128 stands for zero in the data rows.
Here are some points, each followed by its number:
076,156,065,136,109,123,108,095,065,138,096,091,160,135,034,145,225,176,120,066,155,130,186,187,176,161,186,145,089,188,188,145,050,137,132,087,091,170,130,163,054,089,058,083,179,174,086,136 0
122,154,086,107,162,068,161,110,152,135,165,123,070,122,113,111,187,182,164,116,131,193,230,129,143,114,171,181,109,145,042,076,205,113,140,097,169,139,144,099,131,087,162,091,087,134,134,195 1
124,167,111,155,087,160,115,138,125,139,027,063,191,147,115,192,186,141,117,100,115,139,139,116,165,147,164,089,081,156,236,180,039,204,107,162,046,209,114,110,061,058,045,126,173,135,165,092 2
068,214,115,166,053,124,113,128,079,142,078,072,187,164,105,154,129,177,092,106,152,119,149,139,215,096,161,046,163,177,193,234,104,187,095,160,044,183,146,148,109,096,067,121,182,170,174,098 3
095,068,142,107,144,183,128,109,149,101,166,152,099,142,183,100,044,069,115,181,096,074,094,055,069,116,069,072,164,075,038,093,170,117,128,112,177,115,153,118,170,180,206,123,115,112,156,135 4
160,161,106,125,183,140,205,121,143,140,167,123,105,084,127,129,161,113,142,128,149,183,117,145,079,123,123,179,115,122,074,080,136,140,165,146,139,080,129,111,153,075,126,131,109,152,074,145 5
147,117,101,111,164,121,155,174,134,089,114,104,101,130,147,118,203,158,130,124,134,180,124,113,145,148,124,169,081,171,134,118,157,113,096,146,119,121,114,115,126,117,112,114,116,085,083,158 6
128,142,129,076,166,136,117,109,142,168,108,167,126,146,103,115,150,141,149,109,154,110,105,157,124,118,114,099,101,115,101,129,104,144,163,127,127,148,145,110,134,090,148,146,115,151,122,124 7
143,147,151,131,140,088,153,101,115,132,149,177,056,096,102,105,105,123,135,126,145,125,168,162,150,152,110,171,148,119,101,067,122,110,162,122,130,098,146,122,185,113,163,084,088,113,103,169 8
173,145,104,103,136,118,127,109,148,110,094,117,129,126,115,136,188,142,123,116,176,070,129,103,184,137,119,122,128,155,157,122,125,127,185,132,161,159,152,155,131,074,135,089,107,163,140,139 9
138,134,138,106,136,139,159,123,115,129,139,158,123,106,100,107,121,122,101,087,168,129,077,085,119,120,122,134,092,093,132,128,160,125,099,167,108,123,111,123,089,139,143,127,096,125,073,136 10
153,109,156,080,143,111,186,114,188,120,236,156,059,099,135,101,073,071,181,175,094,125,155,098,126,130,074,203,144,099,064,071,229,078,115,111,177,042,118,131,199,129,222,093,119,107,048,171 11
126,130,139,093,144,131,073,118,144,096,139,129,114,088,136,101,081,113,105,171,109,121,105,122,101,139,105,090,108,134,131,138,185,106,134,146,159,109,143,148,089,146,138,148,151,104,153,112 12
075,195,086,160,088,144,092,060,094,154,046,130,203,112,086,129,174,185,103,072,148,145,127,164,180,117,140,123,140,151,169,177,056,150,109,083,045,185,150,127,043,099,042,156,128,190,174,055 13
140,102,137,076,135,169,152,101,152,156,124,092,096,096,123,123,155,197,216,102,104,135,134,111,143,116,135,174,116,114,113,038,137,148,114,165,114,111,141,126,092,108,111,102,127,158,113,145 14
109,100,141,129,106,136,116,157,116,069,098,128,170,131,122,138,094,147,092,113,115,094,086,085,135,125,128,091,158,123,150,146,092,128,119,091,110,158,118,050,159,127,161,152,121,134,151,127 15
158,157,135,064,120,092,154,101,095,126,202,146,132,172,190,081,136,116,127,168,169,150,127,158,136,130,098,155,156,145,148,118,111,110,146,082,128,110,128,147,170,106,146,124,110,142,148,154 16
Which two points above are nearest to each new point, looking only along the 2 directions in which the numbered points spread most? Their numbers follow each, nearest first.
163,149,119,156,136,121,145,163,136,130,111,109,120,153,134,106,120,115,108,134,090,135,142,157,133,162,103,127,125,144,118,130,129,120,150,127,105,115,135,095,102,159,191,171,118,110,135,125 --> 10 7
172,130,138,090,171,095,117,096,092,102,169,137,105,125,118,134,106,134,140,131,139,118,130,168,138,134,085,161,133,108,094,101,164,157,140,151,139,092,152,104,121,165,117,142,131,139,090,155 --> 16 8
135,102,103,092,150,100,112,132,080,130,176,130,038,131,125,096,102,126,129,114,186,153,165,153,178,151,194,177,112,123,070,077,133,136,117,127,161,111,135,117,192,088,091,125,117,146,081,206 --> 5 8
118,161,080,146,112,130,111,146,131,149,105,143,115,129,096,130,173,167,108,080,192,134,137,192,146,154,146,182,079,143,145,115,128,132,116,108,086,172,085,181,094,097,121,134,103,155,122,130 --> 9 6
184,129,099,096,166,111,190,142,131,150,178,157,057,128,124,073,102,060,141,177,089,113,145,117,150,150,081,160,115,076,031,089,195,075,218,123,108,040,102,158,171,171,177,146,077,102,122,217 --> 11 8
088,132,161,116,158,162,110,145,141,177,169,126,129,131,164,129,114,135,079,117,101,098,082,137,130,099,121,133,122,073,132,124,196,117,179,113,105,161,094,153,129,149,130,141,074,108,155,171 --> 12 10
101,138,136,152,119,152,096,130,113,127,026,115,173,149,115,159,095,096,071,093,089,091,135,150,112,144,127,070,150,080,199,182,112,180,076,181,131,174,090,120,114,125,069,150,191,133,169,089 --> 15 3
166,078,101,086,155,111,139,113,118,149,145,154,099,116,142,144,163,138,131,142,171,142,178,180,155,074,114,196,082,114,088,091,164,140,138,133,160,100,126,130,135,116,142,105,146,129,113,171 --> 5 8
132,113,161,111,114,104,149,090,131,110,140,120,065,125,161,158,101,111,144,137,097,119,090,094,110,088,080,121,149,092,118,072,129,086,092,113,166,082,123,116,112,142,201,149,144,146,099,121 --> 12 16
130,108,163,126,128,091,095,120,121,079,121,133,090,143,165,128,096,077,131,151,133,106,105,096,161,065,118,107,156,090,063,093,138,088,175,154,171,088,126,098,141,156,139,122,120,098,117,112 --> 12 10
143,126,167,148,135,086,150,142,194,094,188,182,106,141,195,124,042,059,192,153,113,086,124,081,076,049,113,133,144,086,015,109,165,088,122,135,149,062,211,133,193,115,163,169,153,051,173,119 --> 4 12
129,132,137,178,096,144,092,143,161,135,043,094,180,154,043,174,120,150,115,140,070,124,112,110,139,164,161,108,112,140,186,180,020,181,143,160,073,152,112,148,109,155,076,118,160,173,168,068 --> 3 13
127,116,144,169,053,148,100,138,097,133,103,096,131,163,085,178,112,131,127,162,101,140,099,179,129,168,157,080,145,146,215,232,072,139,109,164,113,237,124,110,096,127,038,131,166,143,138,106 --> 3 13
120,146,181,157,111,148,144,139,126,149,117,130,158,145,108,176,130,114,090,119,101,106,122,089,104,109,116,120,121,123,138,176,109,134,087,127,127,139,162,096,180,101,112,160,141,122,153,116 --> 15 7
118,135,085,129,099,152,105,154,103,120,083,123,198,106,070,155,162,175,149,130,130,183,096,168,139,155,129,125,144,156,195,158,065,142,056,127,134,157,075,158,092,112,090,097,126,126,128,135 --> 9 13
140,081,144,107,185,113,136,118,129,136,160,094,090,107,132,091,125,143,128,089,140,152,128,089,091,131,105,138,151,100,204,105,154,113,127,149,172,146,153,139,145,086,164,121,116,103,115,113 --> 16 10
